In the rows, 128 means zero.
Each named move below is a turn or a mirror, shown by a few rows before and after it. Which moves, in which order, take the first row of each later pair to the second? The first pair is answered.
X (before -> after):
[123 130 120 123 150 124 137 167 151 129 210]  ->  [ 91  83  91 107 174 127 112 154 155 125 127]
[124  98 171 147 114 121 137 143 131 128 109]  ->  [128 104 177 144 112 121 141 145 127 128 120]
[117 148  82 110 132 136  94 110 115 127 125]  ->  [134 167  95 111 125 135 100 113 113 130 157]
[110 138 125 126 114 100 147 129 124 103 129]  ->  [104 131 124 127 116 100 146 126 126 102 117]
F (before -> after):
[124 108 143 138 132 135 137 149 128 119 150]  ->  [130 148 127 137 134 141 135  99 124 135 139]
[109 111 146 149 123 150 138 114 117 118  67]  ->  [124 117 179 156 109 140 150 139 109 112 109]
[152 132 170 128  89 130 100 148 115 113 168]  ->  [136 155 114 114 103 143  85  82 116 123 107]
L (before -> after):
[102 141 118 152 141 117 125 117 114 145 170]  ->  [112 159 142 163 121 122 132 110 112 145 153]
[126  84 133 121 136 131 120 143 125 102 102]  ->  [131  91 149 123 125 130 127 147 117 101 102]
[140 170 125 130 112 142 138  97 125 136 141]  ->  [129 148  93 118 133 140 125 105 127 130 162]
B (before -> after):
[110 113 137 108 143 143 114 142 125 116 109]  ->  [119 130 136 110 140 139 123 152 123 115 156]
[105 123 104 110 124 134 112 109 119 141  56]  ->  [102  85  78 103 149 120 111 158 120 133 144]
[126 124 141 147 104 134 145 123 139 124 113]  ->  [112  99 132 142 114 132 140 139 139 119 116]
[147 178 138 143 100 129 132  87 132 143 112]  ->  [114 100 117 131 129 126 108 117 140 130  65]
C (before -> after):
[103 141  60 113 159 162 120  71 110 125 110]  ->  [ 96  85  64 107 179 151 119 125 118 108 132]
[117 140 133 139 144 117 125 103 161 150  84]  ->  [118 141 109 133 156 118 122  97 163 149 104]
[161 151 152 134 100 139 129  81 117 149 173]  ->  [152 131 128 126 123 141 120  92 123 149 205]
[107 178 103 133 114 119 119  81 126 135 104]  ->  [ 97 142  68 121 147 113 108 108 131 131 145]

(2 to 3 moves a pair)
[108 114 104 145 166 126  84  93 112 118  87]  ->  [119 136  82 144 175 126  90  98 107 119 167] | B, F, F
[125  87  91 117 168 118 115 148 150 133 121]  ->  [124 103  80 114 171 125 109 128 152 137 113] | B, X
[161 156 196 150  80 121 156 148 115 143 138]  ->  [133 130 174 138  92 128 134 122 122 141  44] | B, F, F
[105 108 111 118 145 139 111 114 137 125  74]  ->  [138 135 162 141 113 121 142 159 128 126 178] | B, C, B
[125 164 141 151 106 141 143 110 123 131  91]  ->  [ 98 114  76 129 153 142 120 126 135 124 103] | C, B, C
[ 95  98  67 106 175 117 115 125 137 136 129]  ->  [118  80 144 129 145 101 138 187 138 124 166] | C, C, B
[109 120  61  89 168 127 126 130 119 125 163]  ->  [110  67 135 108 149 114 136 186 120 109 144] | F, C, X
